cols: M W A B
[+0.57, +3.59, +2.89, -3.46] : <64>
[-1.30, -3.16, +6.22, -3.16] : <214>
[-0.20, +3.56, +1.53, -3.75] : <196>
[+7.20, +2.63, +7.20, -4.08] : <217>
[+3.16, +3.45, +0.73, -3.37] : <151>
[+0.84, +4.51, +0.66, -1.95] : <72>
[+3.52, -0.88, +0.61, -9.40] : <155>
[+3.82, +4.11, +2.05, -5.08] : <154>
[+1.12, +1.76, +1.21, -5.83] : <43>
[+7.21, +0.52, +0.52, +0.52] : <103>
[+0.46, -0.06, -0.40, -9.37] : <28>
[+3.09, +3.69, +1.62, -2.93] : <25>
col: [+6.22, +1.53, +7.20, +0.73, +0.66]
A
dup <214>: 
[-3.16]
size: [+3.52, -0.88, +0.61]
3
all <103>: [+7.21]
1
col: [-3.46, -3.16, -3.75, -4.08, -3.37, -1.95, -9.40]
B
all <217>: [+7.20]
1 3

cols: E Z U L P X S
[-0.44, -4.68, -2.94, +0.09, -0.93, +3.39, +1.06]  <10>
[-3.19, +2.13, -5.73, -1.68, -5.73, -5.73, -5.92]  <21>
[+7.39, +5.05, -0.58, +1.93, +1.01, -1.13, +9.08]  <102>
size: [-3.19, +2.13, -5.73, -1.68, -5.73, -5.73, -5.92]
7
size: [-3.19, +2.13, -5.73, -1.68, -5.73, -5.73]
6
dup <21>: 
[-5.73]

cols: H C V K D
[-3.95, +4.95, +2.44, +5.48, -3.45] -> <70>
[-3.95, +4.95, +2.44, +5.48, -0.39] -> <66>
[-1.83, +2.96, +2.81, +7.95, -1.01] -> <56>
[-5.64, +4.35, +2.47, +5.40, -0.83] -> <86>
has: [+2.96, -1.83]
no
size: [-3.95, +4.95, +2.44, +5.48]
4
col: [-1.01, -0.83]
D
has: [+4.34, +2.47]
no

cols: Q J Y F R G
[-1.11, +3.21, +3.21, -1.11, -1.11, -1.11] : <46>
[+5.10, -5.14, -3.36, -0.66, -9.46, -1.10] : <118>
[-3.01, +3.67, +0.69, +3.67, +3.67, +3.67] : <108>
dup <108>: 
[+3.67]
has: [+5.10, -5.14, -3.36, -0.66, -9.46]
yes
all <46>: [-1.11]
1 4 5 6

cols: komed nifut zeti geba pup Zaban susaf zurem
[+3.55, +3.03, +1.30, +2.37, -1.79, -1.68, +2.54, -4.05] = <126>
[+0.42, +0.57, +1.78, +1.44, +3.13, +2.26, +0.19, -3.21] = <15>
[-3.54, +6.00, -4.55, -2.67, -1.62, +2.09, +1.46, -0.92] = <34>
[+0.68, +0.46, -2.24, -4.74, +6.89, -2.84, -1.81, +1.88] = <107>
[-3.04, +1.68, -5.05, -1.21, -3.75, +0.51, +1.81, -2.99] = <124>
[-3.20, +3.32, -1.67, +3.20, +7.27, +2.61, -0.38, +2.00] = <74>
[-3.20, +3.32, -1.67, +3.20, -0.81, -4.01, -3.39, +3.35] = <164>
has: [+3.13, +2.26, +0.18]
no
col: [-4.05, -3.21]
zurem
asked: [-3.20, +3.32, -1.67, +3.20, +7.27, +2.61, -0.38, +2.00]
<74>

cols: dobo kuner ninoz mas Biza vik
[+1.96, -0.32, +1.32, +2.24, +1.96, +1.67] = <32>
[-3.70, +7.10, +3.49, +1.01, +2.38, +2.96] = <139>
[-2.32, +3.39, +1.79, +1.05, +2.69, +3.59] = <111>
[-2.62, +7.72, +3.88, +3.42, +4.08, +3.42] = <136>
[-2.62, +4.17, +4.87, +0.60, +3.53, +5.26] = <131>
[-2.48, +6.84, +4.26, -0.69, +4.19, +4.38] = <48>
dup <136>: 
[+3.42]
dup <32>: 
[+1.96]

cols: bifir ruf laza Bel
[+1.14, +2.50, +1.83, -6.43] = <37>
[+1.59, -2.11, -3.35, +1.82] = <113>
[-0.94, -0.94, +9.77, -0.94] = <9>
dup <9>: 
[-0.94]
asked: [-0.94, -0.94, +9.77, -0.94]
<9>
col: [-2.11, -0.94]
ruf
size: [-0.94, -0.94]
2
size: [+1.14, +2.50]
2
all <37>: [+1.83]
3

cols: gupig Depo pafuv notif goz peva
[+1.07, -3.08, -3.10, -0.98, -7.11, +2.34] = <100>
[+2.53, -3.79, -2.02, +1.24, -3.36, +2.55] = <49>
[+8.19, -9.03, +0.18, +3.13, +3.13, +0.18] = <120>
[+3.42, -0.64, -4.16, -1.11, -4.47, +4.18] = <12>
[+1.99, +0.94, +4.58, -0.46, -0.25, +2.09] = <149>
[+7.00, -7.42, +2.42, +0.19, -2.78, -1.08] = <109>
size: [+2.53, -3.79, -2.02, +1.24, -3.36, +2.55]
6
col: [-2.02, +0.18, -4.16, +4.58]
pafuv
col: [-1.11, -0.46]
notif
col: [-0.64, +0.94]
Depo
size: [+2.53, -3.79, -2.02, +1.24]
4
all <120>: [+0.18]
3 6

cols: Lef vava zomi Bamad
[+0.18, +0.18, +0.18, +3.92] -> <80>
[+6.82, +1.32, +2.20, +7.00] -> <16>
[+1.38, +0.17, +1.38, +1.38] -> <82>
[+1.35, +6.91, +2.15, -0.05] -> <84>
[+2.13, +1.27, +1.27, +1.27] -> <106>
[+6.82, +1.26, +2.11, +2.11] -> <98>
all <106>: [+1.27]
2 3 4
size: [+1.35, +6.91]
2
col: [+6.82, +1.38]
Lef
dup <80>: 
[+0.18]
all <82>: [+1.38]
1 3 4
dup <98>: 
[+2.11]
size: [+1.35, +6.91, +2.15]
3

cols: Feb Lakap lup zof kobov mulo voz mefad riba monos
[+2.49, -0.44, +3.82, +3.32, -1.22, -8.85, +1.75, +0.37, -2.65, +1.05] = <3>
[-0.78, +0.72, +0.95, +0.55, +0.55, -3.63, +0.55, -0.22, +1.65, -3.63] = <141>
[+0.81, -0.91, +1.49, -1.17, +0.89, -1.73, -0.25, -2.68, +4.72, +1.72] = <29>
[+0.88, +0.07, -2.05, -0.07, +0.07, -1.15, +1.44, +1.24, -0.60, -1.77] = <55>
[+0.88, +0.52, -2.05, -0.07, +0.07, -1.15, +1.44, +1.24, +1.14, +0.62] = <67>
dup <55>: 
[+0.07]
asked: [+2.49, -0.44, +3.82, +3.32, -1.22, -8.85, +1.75, +0.37, -2.65, +1.05]
<3>
has: [+1.49, -1.17, +0.89, -1.73, -0.25]
yes
size: [+0.88, +0.52, -2.05, -0.07, +0.07, -1.15, +1.44, +1.24, +1.14, +0.62]
10
asked: [+0.81, -0.91, +1.49, -1.17, +0.89, -1.73, -0.25, -2.68, +4.72, +1.72]
<29>
size: [+0.81, -0.91, +1.49, -1.17, +0.89]
5

cols: paze nov tumo tifam fereg fifid nabol mel lak vide
[+4.46, -5.42, -5.45, -5.37, +4.68, +4.62, -5.45, +4.37, -5.60, -5.17] : <44>
[-2.80, +4.43, +4.51, +4.40, -2.99, -2.96, +4.50, -2.69, +4.61, +4.34] : <99>
[-1.22, +1.86, +1.72, +1.89, -1.55, -1.40, +1.60, -1.08, +1.94, +1.23] : <76>
[-5.72, +9.48, +9.40, +9.51, -5.89, -5.84, +9.39, -5.57, +9.38, +9.55] : <65>
[+2.97, -1.80, -1.89, -1.95, +2.65, +2.75, -1.81, -7.70, -1.58, -2.24] : <157>
[-1.52, +2.15, +2.10, -1.60, -1.60, -1.58, +2.26, -1.52, +2.21, -1.60] : <4>
[-7.63, -1.80, -7.71, -1.95, +2.65, -7.71, -7.71, +3.07, -7.63, -7.71] : <125>
[-4.64, +5.37, +5.33, +5.43, -4.62, -4.63, +5.30, -4.59, +5.25, +5.46] : <189>
[-1.21, +0.43, +0.43, +0.24, -1.19, -1.19, +0.43, -1.26, +0.35, +0.43] : <105>
dup <44>: 
[-5.45]
has: [-1.08, +1.94, +1.23]
yes
col: [-5.89, +2.65, -1.60]
fereg
all <125>: [-7.71]
3 6 7 10
asked: [-1.21, +0.43, +0.43, +0.24, -1.19, -1.19, +0.43, -1.26, +0.35, +0.43]
<105>

cols: voze zove puvu dil
[-0.56, +2.82, +7.82, -1.46] = <122>
[+0.45, +2.09, +8.74, -2.36] = <23>
[-0.34, +2.62, +8.16, -1.78] = <129>
[-0.51, +2.81, +7.91, -1.52] = <30>
[-0.72, +3.02, +7.68, -1.18] = <187>
[-0.51, +2.81, +7.91, +0.71] = <123>
[-0.51, +2.81, +5.30, +2.37] = <176>
[-2.12, -2.11, -2.11, -2.11] = <22>
[-1.52, +3.64, +6.15, +0.99] = <199>
[-0.47, +2.77, +8.03, -1.64] = <83>
[-0.48, +2.80, +7.97, -1.61] = <170>
col: [-1.18, +0.71, +2.37, -2.11, +0.99, -1.64]
dil
all <22>: [-2.11]
2 3 4
size: [-2.12, -2.11]
2
size: [-0.56, +2.82]
2
all <187>: [+7.68]
3

cols: Madu fibig samop ped faman bosib gel Kun talaf Pelan
[+1.82, +2.88, -2.15, +1.82, -2.93, -2.53, -5.70, +6.10, -6.34, +0.71] -> <7>
[-0.05, -1.50, -1.08, -0.05, +1.24, -4.62, +7.16, +4.18, -9.73, -0.34] -> <78>
[-0.30, +1.32, -1.01, -0.30, -0.08, +2.17, -0.54, +8.71, +2.17, +1.88] -> <75>
[-0.52, +1.31, -0.97, -0.52, -0.17, +4.28, -0.55, +8.56, +2.22, +1.91] -> <60>
dup <78>: 
[-0.05]
has: [-5.70, -2.53]
no

cols: mutog zab Nez lipo boto
[-3.55, +3.04, +3.78, +0.83, -3.04] : <182>
[+1.71, -7.63, +0.05, -1.95, -2.85] : <160>
[-1.61, +5.50, -6.76, -1.39, +0.42] : <153>
[-5.78, -1.02, -0.65, +5.00, +3.45] : <148>
[-5.28, +1.47, -7.04, -0.16, +2.88] : <156>
[-5.61, -7.66, -1.14, +2.21, +2.40] : <158>
[+4.63, +3.53, -2.37, +4.78, -6.50] : <117>
[-0.80, +6.24, -3.43, +1.55, -0.28] : <147>
[-3.55, +3.04, +3.78, +0.83, +5.51] : <13>
col: [+3.78, +0.05, -6.76, -0.65, -7.04, -1.14]
Nez
has: [-6.76, -1.40]
no
has: [-6.76, -1.39, +0.42]
yes

cols: vop nim nal sufug
[+1.59, +1.59, +1.59, +1.59]  <97>
[+0.97, +0.34, +9.20, +7.31]  <91>
[-1.15, +1.66, -6.70, -5.00]  <58>
[-1.20, +1.57, -6.78, -4.95]  <11>
[+0.97, +0.92, +8.92, +7.04]  <133>
[-1.20, +1.60, -6.71, -4.91]  <132>
has: [+1.59, +1.59, +1.59, +1.59]
yes
has: [+7.04, +8.92, +0.92]
no
dup <97>: 
[+1.59]
all <97>: [+1.59]
1 2 3 4
size: [-1.15, +1.66, -6.70, -5.00]
4

cols: ranim koge noked buno
[-0.56, +2.97, +8.28, -9.75] = <24>
[-7.00, -1.79, +4.68, +5.66] = <47>
[-8.21, +5.32, +3.55, +0.04] = <27>
[-3.61, +0.38, -3.81, -5.41] = <101>
[+4.79, -3.17, +1.09, +4.08] = <130>
[-1.63, +9.61, -3.31, -3.31] = <31>
[-3.27, -3.27, -3.27, +2.85] = <146>
[+3.60, +3.60, +3.60, +1.11] = <167>
[+1.78, -2.19, +2.22, -8.10] = <53>
[-2.05, -2.05, +2.01, -2.05] = <119>
dup <146>: 
[-3.27]
has: [+4.68, -1.79, -7.00]
no
dup <119>: 
[-2.05]
all <146>: [-3.27]
1 2 3
dup <167>: 
[+3.60]
all <31>: [-3.31]
3 4
size: [-0.56, +2.97]
2

cols: tori tope Serig fas rit zelop Zov
[+3.20, +2.39, +3.20, -0.84, -3.00, +0.52, -5.77] : <144>
[-9.30, -3.74, -0.48, +0.71, -0.38, +1.25, -2.07] : <165>
[+3.40, -3.02, -1.32, +0.16, +0.25, -3.56, +2.49] : <185>
[+3.28, +2.26, +2.71, +8.90, +0.53, +2.24, +0.51] : <81>
[-2.00, -2.10, +1.92, +3.46, -1.69, -3.65, +6.07] : <128>
[-1.27, -5.74, +1.68, +0.59, -4.42, +1.46, +0.81] : <57>
[-2.99, -2.99, +4.53, +4.53, +1.07, -3.01, +7.38] : <179>
[+5.69, -2.29, -5.42, -0.87, -4.36, +4.12, +1.36] : <163>
[+4.87, +4.32, +3.88, +0.74, +1.20, +4.87, +1.90] : <173>
[-5.66, -2.97, +0.92, +2.04, -0.36, +7.10, -2.26] : <195>
all <144>: [-3.00]
5
dup <173>: 
[+4.87]
all <179>: [-2.99]
1 2
col: [+2.71, +1.92]
Serig
col: [+4.53, -5.42]
Serig

cols: meto ses rina ladon ramur Dol
[-0.43, -0.33, +4.15, -5.82, -3.19, +1.70] = <68>
[+0.34, +0.90, +5.26, -8.78, -5.53, +1.40] = <202>
[+3.25, +3.98, -0.57, +2.47, +1.60, -0.32] = <162>
[+3.66, +4.67, -0.46, +2.46, +2.16, -0.32] = <6>
[+0.66, +0.76, -0.37, +0.95, -0.09, -0.36] = <203>
[-0.29, -0.30, -0.45, -0.45, +0.07, -0.30] = <20>
[-0.43, -0.33, +4.15, -5.82, -3.19, +1.69] = <143>
[-0.89, -0.97, +2.94, -3.65, -1.45, +1.66] = <42>
[+0.26, +0.26, -0.18, +0.40, -0.02, -0.18] = <175>
[-0.89, -0.97, +2.65, -3.14, -1.10, +1.58] = <198>
[+0.39, -0.46, -0.22, +0.56, -0.09, -0.31] = <19>
[+1.68, +1.81, -0.57, +1.88, +0.15, -0.44] = <134>
all <20>: [-0.45]
3 4
size: [-0.29, -0.30, -0.45, -0.45, +0.07, -0.30]
6
col: [-3.65, +0.40, -3.14, +0.56, +1.88]
ladon

